Named turns come first, each shown by rows before and after it. Which turns, in which order, take the first row of each pair that follows to the second? Write the first one first, as in the answered first pair.
turn Pamu:
[ 20.4 -15.1 -23.6   8.1  22.4  -6.4   4.3 -19.7   4.2  16.8   4.5  -9.1
 -16.0   3.9   5.8 -26.8   4.4] -> [  1.0 -14.4  -1.4   6.9  37.3  12.0   4.9  -5.6  10.6  13.1  -6.4   5.1
   6.8 -26.0  25.2  -7.8   3.4]
[ -0.3  -9.4   5.6  11.7  -9.5 -11.0  -0.1  -0.2  -0.9   2.8   1.5  -6.6
 -20.3  13.3 -16.8 -10.2  -9.1] -> [ 19.2  -2.8   2.9  -0.7   9.4  -6.3 -12.9   1.9   5.4  11.8   0.3   5.0
  16.0  -6.4   0.1   9.4 -17.3]
[-6.6 -7.4 -7.8 -2.5 -4.5  0.7 -1.0 -6.4  3.0 -2.1  9.9  5.2  0.6 -2.6
 -1.8 -7.5  9.0] -> [-2.0 -5.5 -8.6 -3.6 -1.9  2.2 -4.9 -7.5  6.0  0.2 14.0  5.5  4.4 -1.8
 -0.2 -0.9  3.5]
[-30.0 -25.9   0.7  -2.6   9.2  14.1  20.2  -3.5  13.3  19.8   7.3   7.3
   0.8   2.2  22.7  12.4  -9.8] -> [-18.1 -25.6 -13.8   0.8  -3.7   0.6  19.0 -10.9   7.8  23.4  18.2  -2.6
 -15.8  26.8   7.5  -1.7  -8.3]
turn ririp:
[ -1.4   0.5   4.9   2.5 -15.5  15.9   4.9  13.3  -7.0  -7.3  -9.2 -17.5
   1.6  -3.2  -5.4  -1.4  10.9] -> [ -9.7  -2.2   4.4  -0.4 -11.0  19.6   5.8  10.0  -9.2  -6.1 -11.0 -14.2
  -1.2  -3.3   1.4  -1.1  11.6]
[ -5.7   3.0 -16.0   9.0 -25.8  20.7   9.4   4.4   2.5 -31.4  -8.6 -13.6
   4.2  -0.2 -16.5 -11.7  32.5] -> [ -8.1   7.6   0.1  10.8 -26.2  22.3  12.7  13.4   0.5 -31.8  -9.4 -12.6
  -2.4   4.4 -19.2  -9.0  29.5]
[ 17.5   1.4  -0.7   8.5 -12.7 -15.6  -0.2  -0.5  -0.5  12.8  -4.5   3.8
  -1.3   1.5 -15.1  -2.6  -1.9] -> [  1.1   2.8  20.9   4.5  -3.5 -11.9   7.6   6.6  -4.0   9.0  -3.5   4.2
 -12.2   7.1  -6.2   1.0  -4.2]
[-56.6 -12.7  23.9  25.3   7.5  14.8  20.3  -0.5   8.5  13.2 -11.9  19.2
 -11.1 -26.7 -13.4   5.5   5.5] -> [-50.1 -21.0 -10.0  21.3   8.1  17.8   9.4 -21.7  12.1  18.1  -6.7  17.8
   3.8 -39.1 -11.4  -1.3  11.7]
turn gemiz:
[ -6.6   3.5  -7.2  -2.1   7.5 -15.5  15.2  -6.2 -13.3  26.5  15.3  -1.2
 -16.7  13.2  10.3  -3.3  -0.4] -> [ -4.4   3.9 -14.8  -2.2   8.8 -15.8  14.3  -8.1 -12.5  30.1  15.7  -1.3
 -12.3  10.6   9.9  -4.3   2.2]
[ 12.9   3.5 -19.5 -24.0   9.5  -9.4  -4.4 -17.5  -9.1   0.1  17.2 -11.7
  -4.6  18.9  16.0  -9.7   1.1] -> [  9.1   5.7 -19.4 -24.8   8.6  -8.7  -1.8 -20.2 -10.3  -3.4  15.6 -13.9
  -5.2  18.8  14.1 -10.2   2.5]
[-22.5   5.5  21.9  21.0   4.3   2.9 -13.7  -1.2  -0.3 -17.6 -31.2   2.8
   6.6 -21.9  -3.9  19.9  14.5] -> [-22.9   4.7  27.9  21.5   7.1   2.6 -14.8  -1.4  -0.5 -12.9 -29.5   2.7
   8.3 -19.9  -3.3  18.5  12.3]
[-18.5  -3.1   6.4  -0.5  10.2   8.4   1.8  16.1  21.4  16.1 -11.2  31.4
  38.3 -45.2  18.2  11.2   9.4] -> [-20.1  -2.5   0.8  -2.6   5.5  11.0   1.8  13.5  18.9   8.2 -10.5  30.2
  37.1 -44.5  20.8   8.8  15.4]
Now pairs of rows:
(2 to 3 turns a pair)
[ 25.8  26.9  11.5  -9.4  -1.9   6.5 -18.2  19.1  -2.8  -1.4   5.3   6.0
  38.1  -3.2  -0.2  -1.3   3.0] -> [-19.3  15.5  18.4 -17.6  -4.2  10.6   0.0   2.0 -23.8  -8.5  14.9  -8.4
 -15.0  23.6   2.0 -28.0  11.3] => ririp then ririp then Pamu
[ -9.6 -14.1  11.2   0.1  18.9   3.9  -3.3   1.4  13.8   2.1   6.0   1.4
  11.3 -16.6   6.3   0.5  -4.0] -> [  2.1 -16.1  -4.8   9.3  -3.7  -8.0  -2.6  -4.3  12.5  -0.3   8.7 -10.9
  -7.5   0.7 -20.5 -16.5  -0.8] => Pamu then ririp then ririp
[-43.1 -15.3  18.9  -6.7  30.3   3.6   0.3 -21.1  -1.9  22.4  -2.9  25.6
 -22.5 -13.5  24.4   4.2  -9.9] -> [ 25.0  -8.4 -22.9  -5.6  20.5 -19.4 -23.9 -24.7   9.1  37.9   5.3  25.4
   8.9 -11.6   5.9  10.4 -19.7] => Pamu then Pamu then ririp
[ 12.6   3.0  23.0  16.1  -2.6 -16.0  -7.0   2.2 -10.0  19.4   9.8   1.7
  -6.1  15.4 -13.6   6.6  -8.1] -> [  2.8  -1.1  22.3   0.6  12.4 -14.6  -8.8  -8.8 -15.8  24.2  15.7  -0.1
  -5.1  13.4   8.5   6.9 -10.4] => ririp then Pamu
[-14.0   9.4  10.3   6.4  -8.4  18.2   6.0  19.5  -3.5 -29.0 -11.8  -5.6
   3.5   8.0  15.7  -3.8  28.8] -> [  4.1   3.7 -16.5  -6.5   6.0  14.6  -6.7   4.1  -1.8 -19.7  -4.1  -4.1
  25.8  -5.2  30.8   1.0  25.9] => ririp then Pamu then Pamu
[  1.9  -2.3  -8.1  16.4 -10.7 -19.1 -13.3  -9.3   2.5  24.2   2.9   4.1
 -14.2   2.0  -6.9  -2.8   0.2] -> [-12.9  -3.9  11.9  12.5  -3.1 -12.7  -6.0  -6.2  -3.7  22.6   4.7   4.2
 -26.2   5.6   2.2   0.2  -3.5] => ririp then ririp
[  2.6   7.3  20.7 -20.5  17.0   7.3   3.2  -1.1   0.7  -3.3   3.0   1.3
   2.8   7.9  21.8   7.4  -6.1] -> [-15.5  -9.1  -8.5 -14.4   9.9  10.5   6.6 -25.7  -0.6  -0.4   7.0  -2.9
  -9.0   7.6  15.5 -10.9   5.0] => gemiz then Pamu then ririp
[-15.1  -6.6  14.6  -1.4  10.2  -9.8   0.8  -9.3 -15.4  18.1  18.5   5.7
 -28.9   9.3  -2.5  -1.9  -7.4] -> [-19.1  -6.8  23.1  -1.1  17.4  -1.3   2.6  -4.5  -9.7  14.1  15.9  12.8
 -17.4  -6.0   8.8   6.3  -8.2] => Pamu then Pamu
[  3.3  -2.9 -33.2 -11.7  -8.8  -4.0   5.7 -27.7   0.9  -1.0   4.0  -6.4
  -0.2  11.0  -2.8  -2.9   2.9] -> [-12.3   7.2   3.6  10.7 -22.6   3.7  18.3   0.0   2.6 -15.3 -11.8  -2.4
  -9.7   6.6 -24.0  -0.1   6.5] => ririp then Pamu then Pamu
[  1.1 -18.2  -8.3  13.6 -11.6  -0.4   7.1  11.0  -1.7   1.3  -9.8 -15.4
 -16.2  11.6 -11.7  -5.4  -8.3] -> [-15.3 -17.6  12.1   6.2   6.0  14.6   8.4  20.4   1.9   0.0 -13.6  -1.3
  -0.3  -7.3   9.7  12.9 -11.2] => ririp then Pamu then Pamu
[-12.6  -0.6  -3.6  -0.3  -1.1  10.1   3.4  -1.3   4.2  -5.4  -0.5   4.4
   4.7 -14.3   7.3  -4.2   5.1] -> [ -0.9   3.9   4.8   3.6 -12.4  -2.1   5.1   4.5   0.5  -6.7  -0.2   2.1
 -11.4   8.5  -9.6  -6.9   0.0] => Pamu then ririp then ririp
[ 12.7  -0.6  -5.1   9.0  -5.0   2.8  -4.5  -2.3   5.1  -4.9   2.5  -7.7
   8.5  11.9 -10.5   4.1  16.2] -> [13.6 -3.0 -0.4 -6.1  4.6  0.4 -6.8 -6.0  1.2 -1.1 11.3 -8.3 -2.6 20.6
  2.3  5.6  7.3] => ririp then ririp then Pamu
[-17.9   3.0  -6.2   8.0  11.1  -7.3   5.5  -6.0  -1.0  21.0  -0.9  15.9
  18.1 -16.8  -2.1   2.6   5.4] -> [-19.6   6.2  12.4  11.0  10.3  -7.8  10.0   5.7  -2.9  19.6  -4.9  15.4
  10.1  -8.0  -4.3   7.6   0.5] => ririp then ririp then ririp
[-14.8   9.0  36.8 -13.3  15.8  10.5   8.4   9.2  -5.3  -3.7  -2.2   4.1
 -13.5  11.3  22.5   4.1  -9.7] -> [ 20.4  -3.5 -25.7 -15.0   0.1  -7.8  -8.1 -20.3  -8.5   3.9  15.0  -9.9
 -10.8  25.4   2.8 -17.1  -3.2] => Pamu then ririp then ririp
[ -1.4   1.4  21.1 -12.5  20.7 -13.7  -2.1   3.2  -5.5  18.3  12.7   2.8
 -12.0  11.8  18.7  16.4 -18.6] -> [ 18.6 -11.3 -34.2   0.7   4.0 -13.8 -15.5 -24.6   1.1  17.9  10.5  -0.5
   7.0  -3.2  -1.7   2.9  -6.6] => Pamu then ririp then ririp
[-25.9 -22.4  -3.6   0.1  14.8  -2.8  -3.7 -23.4   4.6  24.6   7.4  13.5
 -18.7  -4.1   5.9  -8.5  -9.7] -> [ -5.0  -4.0  24.7  18.1  -3.0 -17.3   3.1  12.7   6.2  23.4  -2.4  17.2
 -20.3   6.7 -19.6   1.6 -18.3] => ririp then ririp then ririp
[ -8.2  -3.4  10.7  20.5   9.2  -7.8  -1.4   6.9 -11.5   9.9 -10.6  15.5
 -36.4  24.3  -6.6   9.7 -12.7] -> [  3.6  -2.1   1.9  16.7   7.0 -14.1  -5.8   2.9 -12.7  11.6  -7.1  15.0
 -32.5  27.7  -6.8   7.4 -15.4] => Pamu then Pamu then Pamu
[ -5.7   3.2   0.4 -20.5  16.7   7.1  -5.2  -8.7  -3.9  -0.7   4.8  -2.5
   6.7  -1.0  24.9   4.5  -5.5] -> [-15.4   9.6  21.7   5.4  -6.6   9.1   8.6  13.1   2.7 -12.6 -13.3   1.7
   5.4  -6.0  -4.6   2.5   3.1] => ririp then ririp then Pamu
[ -6.7   4.7  15.1   4.3  14.4   6.1 -11.9   1.3   0.5  10.8   1.9  18.8
  17.3  -7.5   0.1   6.5  -1.9] -> [ 14.3  11.4  15.2   1.4   6.7  -9.4 -15.2   1.8  -4.2  15.6   7.4  11.2
   5.7  12.3  -5.9   0.9  -8.0] => Pamu then Pamu then ririp
[ -1.3   0.3 -16.8 -21.7  -8.1  -5.7  -0.3 -11.2  -8.8  -3.7  13.6 -15.7
  -8.7 -11.9  11.8  -9.1  19.7] -> [ 19.8   6.6 -18.5 -15.2 -15.0  -5.6  -5.6  -0.9   2.6  -3.6   6.6  -9.1
  13.2 -22.8   0.2   1.5  17.4] => Pamu then ririp
[-14.6 -12.5  19.4  17.8  -7.8  -2.4  14.8  16.7  -1.0  21.4   0.1   0.4
 -25.0   9.5 -24.0   2.1 -11.8] -> [  4.7 -20.8 -27.8  20.4 -12.8  -2.3   1.6  -7.8   7.5  24.8   5.1   1.2
  -2.8  -3.9 -29.5  -6.2  -3.6] => ririp then ririp then ririp
[-47.3 -10.5   4.3  25.6  -8.7  19.8   9.6  -7.0   2.1  -8.2 -16.5  10.2
  -1.8 -16.2  -9.9 -10.5  13.1] -> [-20.3 -11.6 -20.4  31.8 -17.5  11.0   0.2 -15.2   7.3  -0.1 -19.6   8.5
  13.9 -19.8 -25.8 -11.7  13.3] => gemiz then ririp then ririp
[ -4.8   6.5   7.5 -14.0 -13.2   1.4   9.6   5.8 -12.5 -30.5   1.3 -23.0
 -23.8  22.8   3.6 -18.0  15.6] -> [ 20.8   7.9 -11.7  -2.4 -26.8  -5.5   1.4   5.3  -6.1 -27.3  -0.4 -21.6
 -12.2  21.6 -11.7 -18.8  18.3] => ririp then ririp then ririp
[-10.4   9.4  16.4   8.0 -14.2  -0.8   9.9  10.8  -7.4 -15.6   0.3  -8.2
 -12.4  14.0 -13.5 -12.0   8.7] -> [  5.7   8.2   6.9   4.8 -13.0  -8.7   4.3   4.7  -5.2 -10.6   5.6 -10.7
 -13.2  22.5 -13.2 -13.1   8.2] => Pamu then Pamu then Pamu
[-34.3 -15.7 -14.2  -1.0  11.4  22.2   2.8 -22.2   3.1   2.6  -4.5  16.8
  13.3 -28.8  23.7  -8.2   4.4] -> [ 11.8 -11.0 -41.3  20.8 -20.2   0.0  -5.9 -18.3   4.9   5.6  -6.7  12.0
  12.6 -13.3 -16.5 -21.1   7.3] => ririp then Pamu then Pamu
[ -0.3  -6.6  14.4 -17.4  19.9  -8.4  -7.4  -3.3   0.7  12.5   0.6  25.3
   8.1  -0.8   8.6  14.7 -17.7] -> [-13.1  -6.0  21.7 -14.1  18.5  -2.2  -1.6   2.0   1.3  10.2  -1.8  23.3
   2.9  -2.7   6.8  12.6 -16.2] => Pamu then Pamu then Pamu
[-14.9 -17.7   3.3 -13.1   7.2  -2.6 -19.3 -16.2  -6.0  29.2   4.8   3.9
 -22.3 -13.9  13.3   4.9  -7.6] -> [ -8.8  -4.0  19.9  10.1  -8.8   0.2 -12.9   9.8   7.2  20.8 -12.9  12.2
  -3.8 -29.9  -9.5  18.5  -6.0] => ririp then ririp then Pamu
[ -9.7  -9.6   4.5  -0.4   3.0  -7.4   1.9 -11.1  -9.2  11.3  -1.6  -6.3
 -22.8  12.0  -5.5 -13.0  -2.0] -> [  6.8  -7.9   2.7  -0.8  10.6  -0.6  -9.2  -4.5   6.2  14.6  -8.1   7.5
  21.0 -17.6   4.1   6.5  -5.8] => ririp then ririp then Pamu
[ -3.3 -13.5 -18.0  11.1  -1.6  13.9   1.4  -8.5   8.2  -0.1  -3.0   6.1
  19.4 -22.9 -10.8   4.6  14.2] -> [ 19.0  -2.0   3.2  22.6 -13.5  -1.2   4.2  14.4   4.1   2.3  -7.0   5.0
   9.8  -5.5 -29.5  10.0   3.6] => Pamu then Pamu then ririp
[  5.4  -4.8 -25.8 -10.9  -4.2   9.9  -5.7 -17.7  -0.5 -14.0   7.7 -14.6
   3.3  -0.8   5.9 -13.6   7.2] -> [  8.1   0.5 -21.7   4.1 -21.4  10.0   1.1  -6.7   4.9 -20.5  -2.6 -15.8
   7.0  -1.3 -11.6 -13.6  10.0] => Pamu then Pamu then ririp
[ 29.4  -5.2 -11.2 -16.5  -3.6  -4.5  -3.7  20.7   7.9  16.3  11.7   2.3
   8.3   5.8  -1.6   5.5 -12.3] -> [  4.7  -1.8  20.2  -6.3 -10.0   7.5  10.8  40.0   5.8   1.7  -1.5   2.0
  -0.6   2.9  -4.2   8.2  -6.3] => gemiz then ririp then Pamu
[-21.7 -13.3 -18.0  19.0   0.0  14.6   5.6 -12.6  10.0  12.9  -9.5  13.0
   8.4 -31.4  -8.9   0.8   6.9] -> [ 19.7  -0.1 -13.9  20.3  -4.6  -5.6  -3.5   7.2  18.1  20.6 -12.0  11.4
  20.0 -18.7 -18.3  11.0  -9.4] => Pamu then ririp then Pamu
[ 14.0   3.2   2.7  12.1 -15.1  -3.7  -1.7  -0.6  -1.5   7.4  -2.6 -10.9
  -3.9  11.7 -19.2  -1.9  -4.6] -> [ 22.0   2.8   0.1   9.4 -10.0  -3.9  -4.7  -0.7   0.8  10.8  -2.2  -7.6
  -1.7  10.6 -13.2   4.5  -8.9] => Pamu then Pamu then Pamu
[-16.2   3.8  19.9  16.8 -16.4  13.0  14.3  14.3   0.1 -12.0 -16.3  -3.5
  -7.5  -6.6  -8.7  -2.1  10.3] -> [  0.2   6.2  20.7  -1.9   8.8  17.0   0.2  14.9   5.6   0.2 -11.2   5.4
  22.2 -19.6  17.6  16.7  -1.3] => Pamu then Pamu then ririp
[-31.5  -7.7  13.3  28.3   8.5   3.9   7.4   2.4   3.0   9.2  -9.1  18.5
  -7.5  -5.3  -9.1  -5.4  -1.6] -> [  9.9  -5.0 -12.9  26.6  -3.7 -18.0  -5.3  -1.6   4.7  16.7  -2.3   8.4
  -2.7  10.1 -23.4 -10.0  -8.9] => ririp then Pamu then ririp
[ 20.2  10.1  -5.7   5.1 -26.4 -10.0   7.0  17.2   0.0 -19.3  -2.2 -18.1
  -6.1  15.5 -22.8 -10.5   9.0] -> [-33.9   1.7  12.9  -3.9  -7.3  17.4  19.5  12.5  -5.6 -24.5  -7.5  -7.4
  -3.0  -7.1  10.1  -3.9  18.0] => Pamu then Pamu then ririp
[-20.2 -21.9  -7.6  -4.4  -9.3  21.7   6.9 -20.9  -3.4 -19.9  -5.6 -12.2
   2.9  -3.4   4.3  -5.5  13.5] -> [ -7.6  -4.5  26.2   6.8 -16.1  11.3  12.1  10.5  -2.7 -21.8 -15.8 -12.5
  -3.8   8.3 -11.0   5.4   5.3] => ririp then ririp then ririp
[-23.5  -6.5  17.8  -3.2  21.4   2.4   0.1  -5.8   1.5  18.9   0.0  12.8
  -3.7  -8.5  17.6   8.9  -7.1] -> [ -3.6 -11.9 -13.3   3.6  13.8  -4.8 -10.1 -14.2   6.1  26.1   0.9  14.3
  13.2 -17.8   7.7   9.2  -7.8] => gemiz then ririp
[ 10.5  16.3 -34.3  -9.7  -0.2   8.4  -4.1 -13.6   7.0  -2.6   9.9  -0.7
   9.2  -8.6  -3.9  -3.8   5.9] -> [-14.9  24.7  18.4  -3.1   2.8  17.1  11.8  16.5   6.7  -9.5  -3.2   7.5
  -2.5 -11.2   0.3   9.9   3.7] => ririp then Pamu then ririp
[ 15.2  -3.9  -2.8   4.9  18.6 -21.2 -16.8  -9.3   1.1   8.3   4.0   4.8
  -3.0  -6.5   6.5 -14.6  -6.4] -> [  4.6  -4.7  13.2   1.9  24.5 -17.8 -12.3  -5.2  -2.2   8.4   3.0   5.1
 -11.5  -3.0  13.0 -11.3  -8.0] => ririp then ririp then ririp
[-24.3 -11.7   1.2  -3.3  -4.2  -2.5   6.6  -6.3 -10.3  -1.6   1.6  -5.0
  -3.2  -7.4  12.0  -0.9   2.9] -> [-21.9 -12.6  -0.3  -1.6  -6.0  -5.1   4.4  -7.9 -14.6  -2.7   0.7  -6.0
  -6.8  -0.9   7.8  -4.1   5.0] => Pamu then Pamu then Pamu
[-17.6  -6.5  -5.1  -3.8   3.8  11.4   3.8  -2.7   7.1  -7.8   7.6  -8.9
   8.9 -31.5  21.7  -0.3  18.9] -> [  7.4  -2.9 -18.8  11.4 -22.3  -9.3   1.7  -2.4   4.4  -8.4   9.6 -23.3
 -10.4  -2.4 -12.4 -14.6  20.0] => Pamu then ririp
[ 10.0  14.3  13.0  -3.7  -3.6  -0.2   0.9   6.2  -7.2  -9.1   4.0 -12.0
 -10.7  14.0   3.6  -0.1  -2.4] -> [ 19.8   8.7 -14.5  -6.8  -4.0  -0.6  -5.6  -7.0  -3.8  -6.0   4.7 -12.9
   1.3   4.9   1.9  -4.4   1.6] => ririp then ririp then ririp
[  6.8   4.7 -20.7   5.5 -16.9   0.4   1.3  -0.9   3.0 -12.0   1.2  -6.5
  14.1   6.6   2.6  -7.3  25.2] -> [ 22.4  11.9  -0.4  -7.3  -8.2 -14.1  -1.1   9.6  -3.0  -6.2   8.4 -10.1
   6.4  21.1  10.7   0.4   8.4] => ririp then ririp then Pamu
[  6.7 -11.3   2.3  28.5  -5.6  -4.6  -4.7 -12.6   8.7  21.8   1.0  -3.1
  11.2  -0.2 -22.2  13.6  -1.5] -> [ 11.0  -9.3  15.5  20.4  -2.7 -10.8  -0.8  -5.8   4.1  22.6   5.3  -3.6
  -1.5   9.1 -17.9  14.3  -5.1] => ririp then Pamu
[-14.3  -4.4  13.1  -3.5   4.7  -2.7  -8.2  19.9  -7.4 -11.9  -1.3  -3.5
   5.5   2.1 -10.4   7.8  -8.1] -> [ -9.0  -5.9   5.6 -11.0  11.4  -1.1 -10.7  17.2  -8.5  -7.7   4.1  -6.1
  13.9  -2.0   1.8   9.7 -12.8] => Pamu then Pamu then ririp
[-11.3 -18.5  15.7   1.9 -21.4  -0.3   8.1   1.3  -0.8  -2.7  -8.5  -4.3
  -9.9  15.2  -9.6  -7.5  -2.1] -> [ -9.7 -16.5  15.5  -3.6 -12.3  13.6   7.2   4.0   4.9  -6.3 -14.1   4.5
  17.5 -11.1   6.4   7.1   0.7] => Pamu then gemiz then Pamu
[ 23.7  14.3   5.3   5.2 -10.5 -14.7   5.4  16.2   0.0  -5.0 -12.1   5.5
   2.9  16.1 -22.3  13.6  -3.5] -> [-12.9  -4.7 -13.6 -24.2  17.5  -8.1   5.5 -22.0 -11.9  -4.1   4.9  -2.6
 -12.5  21.5  17.1  -0.9  -1.2] => ririp then ririp then Pamu
[  5.5   0.2 -14.0  -6.9  -7.4  20.8  -1.7  -9.8  -5.8  -5.7  12.1  -9.6
  -5.5   9.5   4.0  11.4   5.6] -> [ -5.1   3.1  -5.9   0.5 -10.7  26.5   4.6  -1.3  -3.4 -11.6   3.6  -3.3
  -1.5   0.1  -0.3  13.9   8.4] => Pamu then ririp then Pamu
[ -2.3  -1.2  -3.8  32.9 -12.0  10.6  -7.1   9.7  -4.4   1.0 -10.0  11.4
  13.8  -3.8  -2.9 -11.4   0.8] -> [  8.3  -5.1 -18.7  19.5  -8.5  -5.7  -9.8  -6.6 -13.9   8.9   2.4   1.7
  -5.0  19.5   1.5 -21.9  -3.3] => ririp then ririp then Pamu
